rotation ticks, each row followed by its count of ticks:
The counts run from 0 to 228.
[-15.5  41.0 -26.2 -11.9  29.8  10.1  -8.4  20.7   8.5 -39.8   8.2  -2.7
  20.8  -5.7 -20.2   1.4  -8.3   6.1  21.6   3.2   9.0 -28.2 -10.3   7.0
  19.2  19.4   7.5  13.4  -3.1  10.0   6.3 -29.9  12.6   7.5  13.2   3.7
   0.8 -13.2]
198
[ -8.5  12.7  -7.0 -10.9  15.3  -0.4 -10.3  10.5  10.9 -26.4   2.9   9.0
   3.3 -32.5   0.2   7.8   2.7 -15.7  24.2  25.8  15.5  -7.3   6.0   0.3
  -2.1   7.5  51.7 -19.0  16.9  -0.8  10.4 -40.5 -21.0  20.0   3.0  23.3
   5.9  -8.7]
35
[ 10.6  -3.1 -28.7 -20.9  -2.5   0.4 -29.2 -11.4  15.6   9.3   2.1 -16.2
   3.2 -14.2 -22.4  29.6 -17.2  16.6  -4.7 -11.1  -6.0  22.3   1.3  13.4
  37.5  18.5  32.4 -14.7 -16.5 -24.2  17.1  -6.4 -12.2  36.9 -10.7   6.6
   3.9  -5.8]
159
[  9.4  25.4 -40.4   3.9  18.7  10.5 -21.4 -14.3  11.3  24.3   2.8 -14.6
  -9.8 -14.8  -1.3  18.5   6.2  27.8 -15.7  17.1   4.1 -24.8 -31.3   2.8
  30.2  26.2  15.9  -8.2   0.2  -5.7  14.0  -4.7 -19.0  20.4   2.9   3.0
 -21.4  -5.1]
137
[  7.6  -5.4 -30.1 -38.5   7.0  33.3 -20.2 -22.5   1.1 -23.6 -16.1  -5.7
  21.6 -12.4  -9.7  -4.0   8.8  20.4  -2.9   6.0   3.2   9.1 -23.3  -6.7
   0.2  13.8  -4.0   8.3 -19.4  21.3 -22.1 -11.3 -19.8  32.7  25.6   9.0
 -16.1 -17.2]
111
[ -5.4  -5.6 -24.4 -29.5  12.0  34.2  -9.1 -22.5   2.6 -22.9 -27.2  -8.0
  18.5 -18.8  -5.2   3.3   1.9  -4.5  17.7   0.5  -3.6  -9.0 -31.6  -4.7
 -11.9  18.7  10.5  10.8  -4.4  23.9 -30.0 -11.9 -17.9  44.6  16.6   3.4
 -11.8  -6.1]
107
[  7.7  -1.2  10.6 -15.3  -9.4  -3.0 -27.0   9.1  12.2 -43.2   0.2   8.2
  21.4  -6.5   2.6   6.3  -7.7  -8.1  20.1  28.6  17.6  -4.7   0.5 -16.9
   4.9  14.9  12.2 -16.3   6.0   0.3  22.5 -43.7 -18.4  41.0   5.3   8.6
  12.9 -14.2]
33
[-18.9  38.2  -2.3 -10.1  14.3  28.3 -13.1  -6.9 -10.5 -13.1 -18.0  -1.6
  26.7 -32.4 -16.8  19.1 -11.3  -7.3 -28.8   5.8 -24.3   4.4  -2.3  -4.0
  36.4  20.6  11.3  -1.8 -23.8  -6.9   2.7 -26.5 -13.9   7.6 -14.3   8.4
   3.3   5.7]
65
[-25.3  19.2   6.5  -9.3  18.1   0.7  -1.4  -4.9  -3.9 -42.8 -25.5  -0.5
  -1.5 -34.1   6.8 -20.4  -4.8  -7.0  -7.7  20.0  -9.3   2.1 -19.3  -0.4
  37.7  28.6  21.9  13.8   5.6 -31.4   1.7   4.0  18.9  29.2 -25.2   3.6
 -23.6   4.1]
80
[ -3.3  41.8  -0.9  -0.5  32.5  27.1  -9.0  20.2   4.1 -35.6 -19.0   1.9
  18.7 -25.5 -16.3   0.7  16.2  -4.6 -11.3  22.9 -17.9  -7.6  -5.5  -0.1
  30.3  23.1  14.7   1.1  -9.5   7.1  22.1  -9.4   6.4   7.5 -10.7  15.9
 -25.0   2.1]
63
[-26.6  23.9  -1.6   9.3  -1.9   4.1 -38.9   6.0  14.2 -34.7  -4.7   1.6
  20.8   6.5   5.4  18.4 -17.6   5.4   8.7  25.9   9.5  -8.5  -6.6 -13.0
  17.5   6.8  13.1  30.0   7.3 -30.3  10.6 -32.3 -23.8  24.1  12.2 -18.9
  13.0  -3.8]
213
[-10.3  35.4   8.3 -11.2  16.7  20.5 -11.4  12.3  -7.2 -14.4 -23.5   3.7
  33.3 -33.7  -2.6  18.2   4.2 -29.4   1.9   9.3 -22.3 -10.1  -8.7  -5.3
  31.6  12.4   1.6   2.4 -20.9  -5.2  10.1 -34.1 -11.3  12.3 -22.0   0.4
  -4.8  12.1]
61
[-11.8  37.9 -34.7 -18.2 -10.9  -1.4 -37.2  -7.2   0.2  -0.4  32.0 -17.7
  -8.4   0.2   4.1   0.0 -10.3  10.8  -4.8 -18.4  12.3  12.9  -9.1 -20.7
  19.6  19.6  14.5  -8.2  -7.3 -30.7  15.4 -25.5  -0.9  28.0 -12.0  -1.9
 -12.1   2.0]
3
[ 20.9   7.9 -20.2   8.9  13.9  -8.4 -17.3  -4.3  20.3   0.3   3.4  -7.9
 -13.9 -11.7   8.4   8.9   3.4  10.5  12.1  25.3  11.4 -31.4 -32.2   4.2
  28.0  21.7  16.2  -4.9  16.1 -22.4  26.1   2.2  -4.4  40.9 -24.9  -4.5
 -10.6  -5.3]
145
[-20.7  37.2 -15.4 -11.1   7.9  -5.5   1.2  11.0  18.8 -23.1  13.4 -18.9
 -13.5 -13.7   1.4  -9.3  17.2 -11.6  30.1   0.5   7.3  -6.3 -16.9  -2.0
  -3.8   6.5  29.9  -6.7  13.8  -8.1  18.9 -33.0  23.4  50.6   5.0   7.9
  -4.6  -9.5]
14
[ -6.5  14.7   4.2  -0.9  12.3   6.7 -41.0   7.1  -2.6 -17.6  -4.2  24.1
   5.5 -19.5  11.3   4.5  -6.6  -9.0  -4.1  24.0  13.2 -11.8  10.2 -10.0
  24.0  11.0  24.2 -16.2  -9.7  -5.7  15.0 -41.3 -34.3   1.1 -25.7   9.7
 -15.0  22.9]
52
[-10.9  26.0  -4.1 -17.5 -24.5  10.8 -21.8  -6.5   9.8 -15.8  -1.4 -31.3
   0.3  -3.6 -14.2  12.0   5.4  13.5  10.4  -6.2   8.1   3.9 -12.0  -2.4
   2.2   5.6  19.5 -17.3  -4.4   9.6  23.3 -45.7  15.3  42.7  23.1  21.0
   5.9 -14.3]
21
[  8.3  13.0 -40.5 -27.6  17.3   4.0 -29.9  14.8  17.1 -32.6  18.0  -3.7
   3.3   5.2 -25.7  -1.9 -17.5  13.2   4.3 -15.3  13.1   3.3   3.3  18.1
  23.2  28.1  23.5 -10.4 -10.4  14.6  14.3 -21.6   3.6   5.1   6.2  24.8
 -25.1   2.8]
182
[-25.4 -20.9  -9.2 -26.9 -16.9  17.5 -32.8 -29.2   2.6 -24.7 -30.8  -7.8
   8.6  -3.3  -1.3  -3.6 -16.7  11.0 -25.6  -0.6   4.4  20.6 -11.3   4.5
  23.4  18.5   9.2  15.5 -16.9  -6.0 -18.7 -20.3  -8.1  39.5   3.6   0.2
 -18.6  11.1]
94
[ -0.7   6.5 -43.4 -16.9  23.6  11.4 -16.6  14.5  22.7 -10.9   7.7  -4.4
  -0.8 -10.6 -27.5   4.9  -5.3  -5.8  21.9 -27.0  -5.2  -2.8   3.5  30.4
  13.9  21.6  45.8 -13.3  -7.9  18.3   4.1 -22.2   8.9  17.1   8.4  13.3
 -16.2   6.6]
178
[-29.4  32.6 -25.8 -22.2  -4.0  -5.2   5.4  -3.3   9.9  -4.0   8.2 -25.4
   1.5 -31.2  -6.1  13.0   3.5  -4.2  14.7 -10.5   5.4   6.0  -9.9  -0.6
  12.2   6.6  37.4 -15.7   5.8  -6.1  12.4 -37.5   6.7  28.4  18.9  19.7
  10.3 -19.6]
19
[ 13.4 -10.1 -23.3 -13.0  17.0  -7.1 -17.0  14.7  25.5 -25.6   7.2   2.4
  -8.5 -12.3 -11.7   0.8  -4.9 -15.0  42.4  -2.5   8.4   2.0  -2.8  20.7
  15.4  10.2  44.4 -13.1   5.8  -9.0   8.0 -10.4   3.9  41.7 -26.3   3.4
  -6.2  12.7]
170
[-19.4  30.3 -31.3   2.3  32.8   0.1 -12.8  22.0  17.7 -37.1   7.7   1.2
  11.8   0.2 -12.8  -8.6  -0.3 -11.5  19.6   0.5  11.4 -15.8  -0.8   3.2
  20.4  -8.8  38.2  10.4 -10.2  -6.3 -12.0 -41.9 -10.4   2.9 -11.6   1.6
  -4.5   6.7]
195
[  6.9   8.8 -27.2  -6.5  17.5   4.8  -5.2  -6.6  23.8  14.0   0.2 -23.4
  -6.9 -29.9 -25.6  32.6  14.3   4.5  14.6  -2.2 -14.9   8.1 -15.2  19.2
  31.3   4.9  49.5 -12.8  -1.3 -16.9  12.3   1.3  -7.0  34.1 -13.7   5.2
   0.5  -5.0]
154
[-28.0 -19.7 -19.7 -26.6   9.3   1.4  -7.2 -19.5   4.5 -24.1 -23.3   6.5
  -1.6 -22.1  15.0 -11.0   2.1 -16.1  10.8  13.8  13.5   7.2 -16.3   1.6
   5.5   7.7  29.7  19.7   0.8 -14.9 -34.7 -21.8 -21.0  38.1  -8.0   1.2
 -27.3   8.3]
101
[  1.8  23.4   0.5 -33.3   3.9   2.5 -28.8   5.7 -11.1  -1.7  -8.3   6.3
  11.4 -39.8 -11.5  22.3   4.0 -11.0  12.6  12.4   6.1   0.5   7.8  -2.1
  24.2   3.5  16.3 -23.5 -17.0  11.0  20.6 -48.9 -18.2  -4.6   7.6  30.0
 -13.6   6.5]
44
[  5.1  14.9  -3.1 -24.0  -3.9  10.4 -33.5  11.7 -11.1  -8.1  -2.9  22.4
  26.1 -20.1   5.5  18.6 -18.0  -7.9 -14.4  21.0   6.3 -13.4   5.9  -7.3
  28.6  25.2  -7.6  -8.8  -8.6   1.9  22.8 -53.5 -26.4   5.1   9.8  10.9
  -5.8  13.7]
49
[-25.9  39.4 -27.7   5.7  13.5  -0.1 -36.4  -1.7   5.1 -22.5  10.4  -6.7
  -2.5   0.8  -4.0   7.8 -16.7  21.8 -12.5   8.5  21.3 -11.2  -1.1   2.0
  24.2  14.4  32.4  10.6   6.3  -8.4  17.1 -31.1  -7.4  -5.9  13.5   8.6
 -21.4   4.8]
207
[  3.8 -15.5 -27.0 -22.7  -6.3 -18.7 -11.1   5.8  20.4  -1.7   6.5   6.5
   5.1 -12.4  -3.1  10.4 -26.1 -18.0  16.4  -3.5   6.0   4.1  -1.2  15.3
  28.6  24.6  35.8 -10.2   6.0 -34.0   7.6 -19.6 -11.2  37.3 -21.1  -8.4
   9.7   7.9]
167
[-27.3  28.1  -7.9  -7.9  11.9   3.1 -17.6  -5.3  -4.3 -10.9 -18.0   5.0
   3.6 -19.9   9.5   2.1 -15.3   0.4 -41.9  12.4  -2.5  -0.6  -3.1   7.5
  45.7  37.0  19.4   4.1   4.5 -19.9   8.0 -17.8  -2.9   5.3 -17.0   0.0
 -35.9  24.5]
72
[-10.9  29.2 -22.8  -3.0 -17.2  12.9 -45.2  -6.0   6.0  -9.0  22.1 -21.7
  -0.6  14.7   3.1   4.0 -14.5  13.3  -7.8 -20.1   5.9   9.8 -10.9 -24.3
   7.6  18.6  10.3  -9.4  -5.0 -13.8  15.7 -28.7  -1.4  48.6 -10.0  -5.2
   2.5   5.2]
4
[ 12.7   4.3 -24.3 -15.6   9.9   1.7 -32.9 -23.1  -4.3  -6.0   9.5  11.0
   8.0 -18.2  20.0  -8.4   8.1   7.3  16.0  20.1  22.2 -20.8 -33.2 -21.8
  16.9   3.6   2.5  -3.1 -12.1 -17.6 -22.9 -18.0 -37.7  26.7 -17.2   2.0
 -21.9   2.7]
122
[-16.4  50.4 -14.0  -7.6  16.1  11.7 -29.4   4.4  -4.6 -27.4   7.6 -14.3
  22.4   0.1 -28.4  13.0 -10.6   8.8  16.0 -10.3   9.0  -8.5  -5.8 -10.7
  28.2  -4.2  23.7   6.6 -24.7  -5.7  -8.9 -38.2  -5.2  -3.3   6.6   5.0
   4.7  -3.2]
200
[ 12.0  -7.8 -28.0 -14.4  -3.7   2.9 -23.7  -0.5  24.3  15.1  -1.4 -15.8
 -11.6  -9.0 -15.0  25.4 -17.0  10.7   4.4 -10.5  -2.2  -2.8  -3.2  34.2
  23.4  46.9  22.1 -16.4  13.8  -5.8  30.4 -10.8   4.7  38.1   3.1   6.4
 -13.0   8.4]
161
[ 13.1 -18.5 -21.6 -22.6 -10.1  -9.3 -27.1  15.6  19.6 -12.4   2.5   3.0
   9.9  -3.8  -3.1  15.0 -30.8 -16.6  33.0  -9.1   6.5  -2.7  -6.7  12.3
  25.8  32.0  16.3 -11.8   4.4 -14.6  13.0 -13.7  -2.8  53.3 -14.9  -3.3
  12.4   5.8]
168
[  7.1 -14.8 -37.1 -23.2   0.7  19.5 -26.8 -12.6   9.2  -4.6  -0.2   9.6
  17.8   1.4  14.8   4.9  -5.1  19.0 -13.2  19.0  16.3 -22.2 -23.7  -9.9
   6.6  23.2 -18.4   8.7  -9.3  -1.0 -16.0 -23.3 -39.6  39.7  10.2  -4.3
 -14.5  -3.9]
119
[-20.4 -16.7 -12.7 -17.3  11.4  12.8 -15.9 -20.7  13.4 -34.6 -19.5   3.4
  -2.1 -12.0   9.6 -21.9   3.4  -0.1   6.6  12.4  15.3  -0.1 -21.7   4.7
  -5.4  21.0  33.3  10.3  15.4   2.3 -24.1 -10.0  -5.9  40.2  -8.7   6.6
 -35.4  10.8]
100
[-20.0  25.2 -22.3 -17.3 -25.1  -5.4 -24.9  11.9  14.3 -10.5  21.9 -10.2
   3.9   9.2  13.3  -1.4  -7.6  -5.5   2.3  -6.5   7.0  -0.6 -14.6 -18.8
   8.4  14.1   0.4  -0.3   4.3 -30.6  19.4 -36.1   5.7  60.5 -10.8 -13.2
   5.5  -1.0]
8
[-23.7 -16.8 -24.4 -29.4  -3.8   5.2  -5.0 -24.9   2.4 -22.6 -20.7   2.6
  -8.7 -17.4  15.1 -11.7 -16.1   8.1 -11.8  12.6  15.1  -1.9 -19.4   4.0
   9.7  47.2  21.8  11.7  16.9  -7.8  -7.9  -8.4   2.5  32.6   9.1   8.9
 -40.4  12.0]
96
[-27.7  25.9  -4.3  13.1  11.9  10.2 -24.2   5.6  15.6 -36.1 -10.7   0.6
   3.7   5.3   3.3  13.3 -19.6   8.8   7.8  27.4   9.1 -20.7  -6.0  -4.9
   9.7  24.0  20.7  31.6  29.4 -15.2  24.9 -28.1 -14.9  19.5  10.4 -15.3
   0.5  -7.2]
214
[ -3.1  19.6   5.6  -5.4  22.1   7.2 -11.8  25.9   1.5 -31.1  -9.0  27.4
   5.1 -17.8  16.0  -2.3  -1.0 -17.8  -0.2  37.5   5.0 -22.8   0.4   1.4
  24.3  29.3   4.2  -0.6   8.9  -1.1  25.7 -33.9  -9.4   9.1 -16.2   9.3
 -27.7  11.0]
55
[ 20.1   0.3 -16.1   3.0   0.5   7.5 -21.7  -5.6  19.6  12.4  -0.1  -8.4
   0.1  -4.2  12.6  23.6  -7.3  13.7   1.6  21.7   0.3 -33.6 -30.3   0.5
  26.0  26.9   2.0  -2.2  14.9 -24.4  22.2  -4.5 -10.3  52.6 -13.4 -13.7
   0.9  -5.4]
144
